First come named moves, each a turn or a mirror, each shown by rows before and after it. For each pair of rows after them, which moves, in which order, take the first row to the second? The first pair is done for you.
move J592:
[-14 -15  14  -9  -5   9  12  -3  -1  15  -3  -5  -3  -8  -3 -21  -4  10
  28  -5  -4   2   6   0 -21   3   9  -4  -3  11  11  -1   7  -4  -1  12
 -10   9   3  -5  -5]  ->  [  5  -1   5  -3   4  -4   7  22  17  -3  13   3   8 -11 -28  -6   3   4
  13  -3   7  -8  -7   0  -5  -9   4  -2   8   5   8  12   8  -4  -6  23
  -8  -3   3  -3 -12]
[ -6 -19   2  11 -10 -11   5  11   6   0   9 -17 -16 -27 -15 -14  11   4
  20   6  21   8  19  -6 -27   6  18  -5 -11  13  20  -1  19   0   6  20
  -7  -1 -15   0 -24]  ->  [ -1 -16   1  14  -8 -12   5  18  11  -3  13 -12 -13 -28 -22 -10  15   1
  16   9  25   6  14  -7 -23   3  17  -7  -8  12  21   1  21   1   4  21
  -6  -3 -15  -1 -26]
[  5  26  -9   8   0 -11 -20  28  18 -10  15   4   4  -7 -28  31   1 -16
 -26   8  12 -16 -21   0   7  -7  -3  10  11 -19   2  15  -1   1  -5   3
  -3  -9  -1   3   8]  ->  [-29   1   8  -4 -19  17  -8 -22 -20  27 -18 -14 -17  -6  25   6 -11  -6
   2   2  -7   4   5   2 -28  16   5  11 -16  -6   6 -13  -4   3   8 -20
  -5  12  -4  -4  23]
[ 11 -11  24  17   8  17  12  16  33 -22   1  15  11  -8  -1  -5  15  17
  33 -14 -14  19   0   0   7  -1 -27 -12   3   5   4 -23  -8 -10 -25  17
  15  19   1  24 -40]  ->  [  5 -17  26  14   5  22  14   7  24 -15  -7  12   7  -7   9 -10  14  18
  39 -14 -19  23   5   0  -2   3 -25 -12   0   9   5 -29  -8 -10 -25  12
  15  24   1  20 -36]
move J707:
[-19 -18 -26  -4 -23  -4  -6 -11  -2  23 -21 -23  -3  -7 -13 -20  15   5
  -9 -26  -7 -27  17 -16   3   0   3  -4  -4   4   9  23   7  17  24  -2
 -12   2   6  21   9]  ->  [-18 -17 -30  -5 -22  -2  -9 -14  -3  19 -23 -24  -1  -8 -12 -19  15   5
  -4 -22  -4 -26  17 -16   1   0  -3  -1  -5   7   9  21  12  18  20  -3
 -13   3   8  18   6]
[ -9   3   0  -5 -16  -4   5   8  -3   9 -13  -4  21 -10 -22 -12  10 -12
 -29 -19   6  10 -14 -26   7 -26  14 -12  11  23  -1  25 -21 -19   5   3
   7  -3 -15  -4   3]  ->  [-13   0  -2  -5 -16  -1   5   5  -3   9 -17 -11  20 -20 -21 -17  10  -8
 -14 -15   4  15 -14 -28  -2 -28  12  -7   9  29   3  24 -12 -18   1   6
   6   0 -12  -8  -6]
[-24  20 -17  25  -9   3  24 -13  25   0 -16  36  30  13  -7   5 -18 -15
  -6   9  -3  -4   3 -16 -31 -31  15  41  24  -5   9 -28  -7 -12  -8  -6
  -9   3   2  17 -41]  ->  [-19  25 -16  28  -8   2  25 -10  27   2 -13  42  29  19  -9  10 -16 -18
 -15   5  -3  -8   2 -14 -24 -29  21  38  25  -7   7 -27 -15 -12  -5  -8
  -9   2  -1  19 -34]
[  2  21 -32  10  17 -18 -11   8  19 -41   8   2  30  12 -40  16  -4  -1
  11  21  16 -21  -9 -17  14 -15 -33  11 -10   4   0  12  42   7 -22  14
   1  -2  31   3 -25]  ->  [ 14  30 -18  11  14 -28  -2  22  24 -33  22  18  28  31 -44  31  -4  -9
 -25   2  15 -33 -11  -4  30 -10 -15  -1  -5  -9  -6  15  15   1  -3   7
  -2 -14  19  17   5]
move J272:
[-18   1  -7  -6  -6  -1   0  -9 -12  13  -5 -13  -3 -11  -8 -23  -6   2
  14  19   3  12  15 -10 -11   3  12   6   7  14  14   1  11   2  11  -1
   1   4   9  -8  -3]  ->  [-20   3  -6  -7  -7  -2   0  -6 -13  16  -3 -14  -3 -10 -11 -24  -7   3
   9  21   2   9  17  -9 -10   4  16   4   6  14  15   3  11   0  15  -5
   1   1   6  -7   2]
[-23   4  -6  -8   0   0  -4   5  11   5  -3 -24  22 -47 -34 -34  -6  20
  32  29   8   4   3   5 -31 -26   7  -5   6  22  15   9  25   2 -14  18
   0   6  10 -11 -36]  ->  [-27  14 -29  -5  -1   5 -17 -25  -7  -1 -17 -29  10 -34 -16 -27  -7   8
  24  37  12   6  12 -14 -21 -13 -12  15   5  13   7   1  36  14 -18   2
   1   1  24 -20 -34]
[ -2   2  14  -6   0   4   6   7  -6  14  -6   1  11  12  10   8  -6  11
 -17  -2 -13 -15   5  18  -7   2  10 -16   1   0  -1  -5 -19  -8  15 -17
 -10   0   2  12  21]  ->  [  4 -13  20  -7   9   7  12  15   6   5  -5   0  15   2  11   6  -3  16
   9  -4 -17 -10  -1  20 -17  -6  -2 -19  -5   6   3  -5 -17  -8   2  -3
  -5   8   1  10   6]
move J955:
[ 15  21 -10  23   0  11 -11 -26 -39 -33  -6   3   7  18  14   2 -13 -16
 -25 -10  14  15  -9   4  25 -12 -32  15  -8 -22 -12   7 -36 -12   5 -20
  16 -18  -6  -6  26]  ->  [ -6  31 -22  23 -13   4 -20 -26 -48 -25 -13 -14   8  -3   1 -17 -15 -12
 -29   9  22  24  -2  -4  23 -13 -14  21   6 -13  -3  17 -17  -9   8 -17
  16 -23  -6 -11  20]
[  5   9   0  -8  10  13   0 -20 -10  -1  -6  14  -5  29  15   3 -13   7
   8   2  -3 -22   7   9  -6   2 -22   5 -16  -7  -8 -13 -14  -1  -7  -7
 -11   5  22  -7   4]  ->  [-13  20 -16  -9   1   8 -12 -25 -19   3 -12   1  -3  16   1  -9 -15   8
   3  22   7 -17  13  -3  -5   2 -10  15  -6   0  -4  -4   5   4  -5  -8
 -12  -2  26 -12  -4]
[-28   7   5   7 -22  13   3 -18  -5  30   1  11 -18  16  10 -14 -31   6
 -15   3   6   0  29  17  -4  21  27  10  10  -9  18  14 -26  16  14 -49
 -36 -12  11 -10  31]  ->  [-22   2  10   7 -19  13   9 -16  -1  29   1  18 -18  20  15  -9 -30   5
 -14  -6   3  -2  26  21  -6  23  24   5   5 -11  18  12 -36  13  14 -49
 -36  -8   7  -9  36]
[ 19  22  -6   3  12  -2 -24  14 -15  -4  19  41  14  27  -8  11   1  -5
 -32 -14   2 -19  -2 -13  10   9   8   2  12 -22 -15  -2  -5  -3   0  -2
  -5 -11   5   0  17]  ->  [  8  29 -18   4   6  -5 -32  11 -20  -2  14  28  13  16 -19   2  -1  -5
 -33  -2   9 -13   2 -21  11  11  17   8  19 -18 -11   5   7   0   2  -1
  -6 -17   6  -2  11]
Pairs:
Each pair is two moves apart.
[ 15  23  -6  -1  12   4  -8 -14 -21  -2   1   2   7   5   5   7   3  -7
 -11  -4   0 -24   3  -2  12   6  11  -9   1   3   9  15  -2   5  15 -10
 -25   2  -3  -9   8]  ->  [ 22   1   6  -2  19   7   4   2  -5  -9   8   1  13  -9   2   1   8   3
  19 -12  -9 -19  -6   8  -5  -8   3 -19  -8  14  16  13  -2  -1   2   8
 -23  14  -5  -8  -9]  J272 then J272
[  0  27 -23  -6  -4  -6   2  -1 -15  27  -1  -8   8   8  -7   3 -10  -3
 -15  -4  10 -15   8   4   1   8  15   2   2 -12  -1  15   2   2  20  -8
 -14  -4   0  -1  23]  ->  [  6  15 -10  -5  -1  -5  12   5  -9  27   2  -1   9  13   0   8 -10  -3
 -13 -18   2 -15   4  13  -1   7  12  -7  -2 -14   0  12 -12  -2  21  -5
 -10   1  -5   3  30]  J955 then J955
[  4   5   0  -5   4  -6  -4  12  -4  -5  -1  -4  17 -18 -32 -11  -2  19
   6  18  21 -11 -17  -6   9  -3  -5   8  10  18   9  21  14  -5  -5  -3
  -1  -1   8  -6  -9]  ->  [  6 -12   3  -7   8   0   3   4  -1 -11  -4  -6   9 -19 -12  -8   2  18
  28   9  14   2 -19  -6   1   0 -21   9  -1  21  10  13  17  -2 -13   0
   6   9   6 -10 -17]  J955 then J272
[  9   8 -11  -6  -3 -17 -12  20  12  -2  25  -9  -3  -5 -36   5   1   5
 -15   1   9   1 -16   2   7 -15  25   7  20  12  17  22   9  -2   4   4
   5 -12 -10   3   6]  ->  [-11 -24   2 -17  -6   4  -2 -13  -2   8   3 -23 -15 -11   3 -13  -1  15
  30  -6  -5  19  -6   2 -25  -6  12   9  -4  28  23   0  15  -1  -4   1
   7  11 -10  -8  -3]  J272 then J592
[ 24   3  22 -10   1 -16  -7  44  21 -23  35   7  19 -29 -29  -6   7   7
   1   2   2   1  -8  11  -4  -3   5   2  -3   7  -3  18  -4  20  11  25
  17   5 -29  23 -13]  ->  [ 17 -21  35 -19   2  14   6  -7  -5  -9  11  11   1  -3  32  -9  -6  11
  25 -15 -19   5   6  14 -26  17 -21   3 -32   6 -11 -15 -17  21   7   0
  13  27 -21  14   5]  J592 then J955
